128 stands for zero in the data rows.
Some points, one per row:
tensor([129, 141, 105, 122, 103,  99, 136, 156,  94, 118, 177, 163, 126, 126, 117, 130])
tensor([137, 127, 146, 118, 138, 122, 117, 113, 120, 123, 127, 135, 112, 149, 124, 139])
tensor([132, 128, 127, 108, 132,  90,  99, 127, 175, 129, 150, 115, 124, 158, 120, 166])
tensor([132, 126, 115, 135, 123, 125, 132, 148, 131, 118, 143, 129, 145, 132, 131, 110])
tensor([ 86, 123,  89, 117, 120, 149, 113,  98,  97, 133,  93, 136, 161,  94, 130, 109])
tensor([153, 145, 185, 147, 142, 117, 159, 197, 173,  88, 185, 139, 110, 164, 111, 122])
tensor([127, 116, 216, 143, 172, 130, 170, 108, 162, 134, 108,  82, 107, 139, 107, 116])
tensor([146, 126, 157, 126, 163,  98, 130, 121, 187, 140, 118,  93, 113, 148, 139, 130])
tensor([114, 131, 105, 123, 137, 126,  94,  85, 164, 146, 107, 113, 131, 141, 145, 127])
tensor([104, 137,  64,  97,  92, 120,  74, 124, 144, 127, 109, 140, 138, 100, 148, 156])
tensor([ 88, 118, 136, 148, 130, 154, 133,  37, 108, 157,  65, 108, 139,  95, 160, 125])
tensor([120, 139,  95, 111,  86, 117, 117, 169, 121, 100, 155, 156, 126, 113, 121, 157])
tensor([135, 122, 135, 145,  99, 115, 150, 107, 106, 114, 157, 141, 143, 120, 129, 142])
tensor([124, 128, 138, 142, 111, 122, 140,  89, 100, 128, 142, 144, 138, 115, 139, 151])
tensor([102, 139,  74, 125, 120, 163,  92,  94, 114, 168,  64, 130, 155,  94, 161, 123])
tensor([130, 125,  74,  96,  92, 105,  86, 131,  88, 119, 155, 157, 139, 105, 136, 150])
tensor([167, 141, 172, 134, 149,  91, 130, 148, 188, 139, 168, 104, 104, 163, 132, 144])
tensor([101, 109, 138, 150, 154, 166, 152, 100,  99, 138,  82, 106, 144, 104, 139,  89])
tensor([158, 131, 134, 133, 112, 104, 154, 167, 108,  96, 155, 140, 116, 117, 119, 133])
tensor([125, 142, 218, 131, 200, 135, 153, 104, 203, 163, 118,  86,  96, 149, 115,  78])
tensor([114, 126, 147, 156, 116, 170, 200, 169,  62, 101, 156, 158, 119, 120, 123,  92])
tensor([131, 142, 152, 123, 114, 104, 125, 163, 158, 100, 147, 128, 116, 130, 126, 149])
tensor([140, 129, 127, 125, 117, 115, 126, 130, 104, 117, 156, 148, 124, 137, 124, 157])
tensor([148, 128, 184, 147, 156, 128, 161, 128, 144, 157, 138,  97, 109, 139, 131, 120])
tensor([115, 123,  47, 118, 109, 113,  75, 141, 142, 130, 162, 155, 152, 143, 123, 162])
tensor([101, 121, 101, 112, 150, 141, 107, 106,  90, 147,  83, 127, 128, 101, 143, 119])
tensor([126, 135,  92, 142,  93, 159, 135, 150,  82, 131, 124, 167, 157, 101, 130, 135])
tensor([171, 133, 149, 124, 140,  88, 159, 204, 150,  98, 180, 124, 115, 167,  91, 132])
tensor([121, 136,  78,  94, 100, 107,  91, 129, 147, 123, 130, 135, 128, 112, 138, 163])
Here are 16 more points, each followed by its number:
tensor([143, 124, 112, 114, 126, 124, 102, 134, 132, 140, 124, 130, 133, 122, 132, 133]) 0
tensor([ 86, 131,  59, 102,  72, 160, 130, 139,  43, 153, 153, 158, 142,  97, 112,  87]) 1
tensor([120, 128,  54, 106,  78, 129, 103, 141,  85, 118, 140, 146, 143, 115, 133, 157]) 2
tensor([ 81, 116, 141, 126, 160, 208, 154,  47,  69, 170,  37, 102, 119, 101, 154,  61]) 3
tensor([118, 124, 146, 124, 163, 158, 109,  77, 144, 176,  48,  90, 135, 104, 150, 120]) 4
tensor([115, 120, 111, 138, 113, 120, 120,  83, 120, 136, 126, 130, 140, 114, 146, 149]) 5
tensor([124, 119, 191, 148, 137, 145, 190, 128,  87, 112,  99, 125, 131, 121, 105,  91]) 6
tensor([126, 122, 170, 140, 116, 120, 183, 150,  99, 108, 159, 135, 122, 129,  98, 116]) 7
tensor([109, 129,  67, 102, 154, 126,  63, 102, 131, 142,  87, 124, 122, 122, 156, 145]) 8
tensor([146, 124, 189, 132, 177, 122, 118, 118, 188, 149,  97,  90, 112, 135, 129, 129]) 9
tensor([138, 140, 200, 166, 161, 157, 161, 130, 144, 133, 106, 122, 121, 125, 118, 119]) 10
tensor([106, 132,  88, 119, 127, 133,  81, 106, 153, 129, 103, 136, 159, 125, 132, 127]) 11
tensor([164, 128, 145, 125, 135,  89, 145, 163, 151, 110, 185, 133, 111, 152, 117, 138]) 12
tensor([143, 120, 206, 150, 140, 118, 195, 151, 117, 107, 169, 124, 108, 141,  91, 112]) 13
tensor([133, 128, 163, 136, 162, 121, 136, 150, 124, 122, 129, 124, 110, 139, 124, 129]) 14
tensor([139, 119, 116, 143, 128, 116, 138, 101, 147, 133, 118, 114, 133, 124, 128, 136]) 15
Which of these numbered points is nearest to each point below, ignoring the 3 directions in which the first points spread most? Its number follows each.
tensor([125, 119,  79, 105, 129, 126,  62,  79, 137, 171,  57,  90, 136, 109, 143, 115]) > 0
tensor([119, 121, 127, 149,  98, 141, 180, 146,  55, 109, 151, 142, 148, 111, 107, 105]) > 7
tensor([ 87, 136,  98,  99, 120, 150, 114, 104, 122, 169, 116, 127, 128, 114, 127,  96]) > 1
tensor([140, 132, 133, 131, 141, 101, 114, 129, 174, 133, 152, 117, 122, 159, 130, 130]) > 12
tensor([139, 128, 162, 136, 149, 124, 141, 135, 132, 120, 132, 117, 126, 139, 117, 104]) > 0
tensor([120, 128,  97, 115, 106, 142, 120, 131,  97, 119, 131, 130, 126, 115, 127, 143]) > 2
tensor([127, 118, 123, 139, 119, 126, 129, 116, 114, 121, 140, 144, 133, 132, 140, 152]) > 5
tensor([145, 131, 117, 119, 127, 106,  96, 140, 146, 141, 134, 118, 125, 128, 124, 150]) > 0
tensor([ 93, 120, 151, 135,  95, 174, 198, 129,  31, 112, 110, 144, 128,  60, 120,  95]) > 7
Now 16 new points, numbered from 0 again:
tensor([138, 145, 178, 149, 153, 123, 161, 176, 164,  92, 170, 143, 111, 155, 128, 122]) 0
tensor([104, 115, 122, 125, 129, 174, 124,  97, 109, 144,  83, 110, 124, 107, 135, 133]) 1
tensor([134, 130, 100, 113, 147, 112,  90, 139, 150, 132, 120, 127, 120, 141, 141, 145]) 2
tensor([148, 132, 163, 139, 158, 114, 145, 176, 119, 115, 160, 134, 106, 145, 121, 135]) 3
tensor([121, 130, 193, 172, 162, 182, 173, 110, 112, 148,  81, 120, 133,  96, 123,  97]) 4
tensor([142, 130, 117, 112, 132, 118, 101, 112, 131, 130, 118, 132, 120, 146, 145, 156]) 5
tensor([159, 139,  81, 121, 110, 121,  80,  96, 178, 122, 103,  95, 139, 137, 147, 158]) 6
tensor([164, 123, 149, 131, 139, 109, 119, 150, 152, 130, 132, 109, 110, 143, 110, 112]) 7
tensor([126, 110,  44, 125,  98, 144,  77, 148, 132, 124,  95, 126, 136, 114, 139, 130]) 8
tensor([153, 112, 146, 149, 126, 117, 158, 118, 148, 124, 136, 120, 126, 130, 115, 122]) 9
tensor([ 98, 129, 135, 133, 166, 159, 123,  89, 170, 140,  71, 107, 130, 132, 163, 112]) 10
tensor([143, 130,  84, 108, 100,  96,  94, 156, 125, 112, 158, 140, 143, 144, 124, 136]) 11
tensor([119, 130,  89, 137,  80, 146, 168, 191,  66,  98, 185, 182, 131, 121, 122, 113]) 12
tensor([132, 137,  98, 127, 121, 124,  92, 138, 166, 140, 119, 143, 140, 130, 146, 163]) 13
tensor([139, 124, 171, 128, 122, 122, 167, 166,  88, 104, 148, 138, 126, 123, 110,  97]) 14
tensor([159, 118, 117, 139,  89, 118, 153, 181,  66, 112, 177, 151, 122, 116,  88, 105]) 15
The same question for these:
tensor([122, 139, 113, 127, 135, 105,  84, 129, 179, 121, 133, 140, 139, 145, 121, 142]) > 0
tensor([ 91, 128,  61, 126,  83, 169, 142, 149,  43, 126, 140, 163, 144,  95, 142, 101]) > 12
tensor([140, 137,  94, 141,  97, 132, 119, 162, 107, 125, 146, 165, 142, 119, 128, 154]) > 13
tensor([146, 134,  95, 113, 100, 109, 111, 168, 118, 107, 180, 148, 116, 135, 116, 173]) > 1
tensor([126, 129,  97, 103, 137, 119,  76,  91, 144, 144, 109, 118, 127, 144, 147, 165]) > 5
tensor([130, 122, 100, 123, 145, 115,  87, 117, 178, 139, 111, 108, 141, 136, 149, 142]) > 2
tensor([120, 121, 179, 135, 141, 153, 174, 119,  67, 126,  94, 118, 133, 102, 116,  78]) > 14
tensor([127, 118, 150, 150, 107, 161, 205, 142,  23, 144, 153, 141, 123, 104, 114,  90]) > 15
tensor([140, 121, 144, 144, 154, 150, 160, 125, 134, 133, 119,  99, 111, 125, 123, 118]) > 1
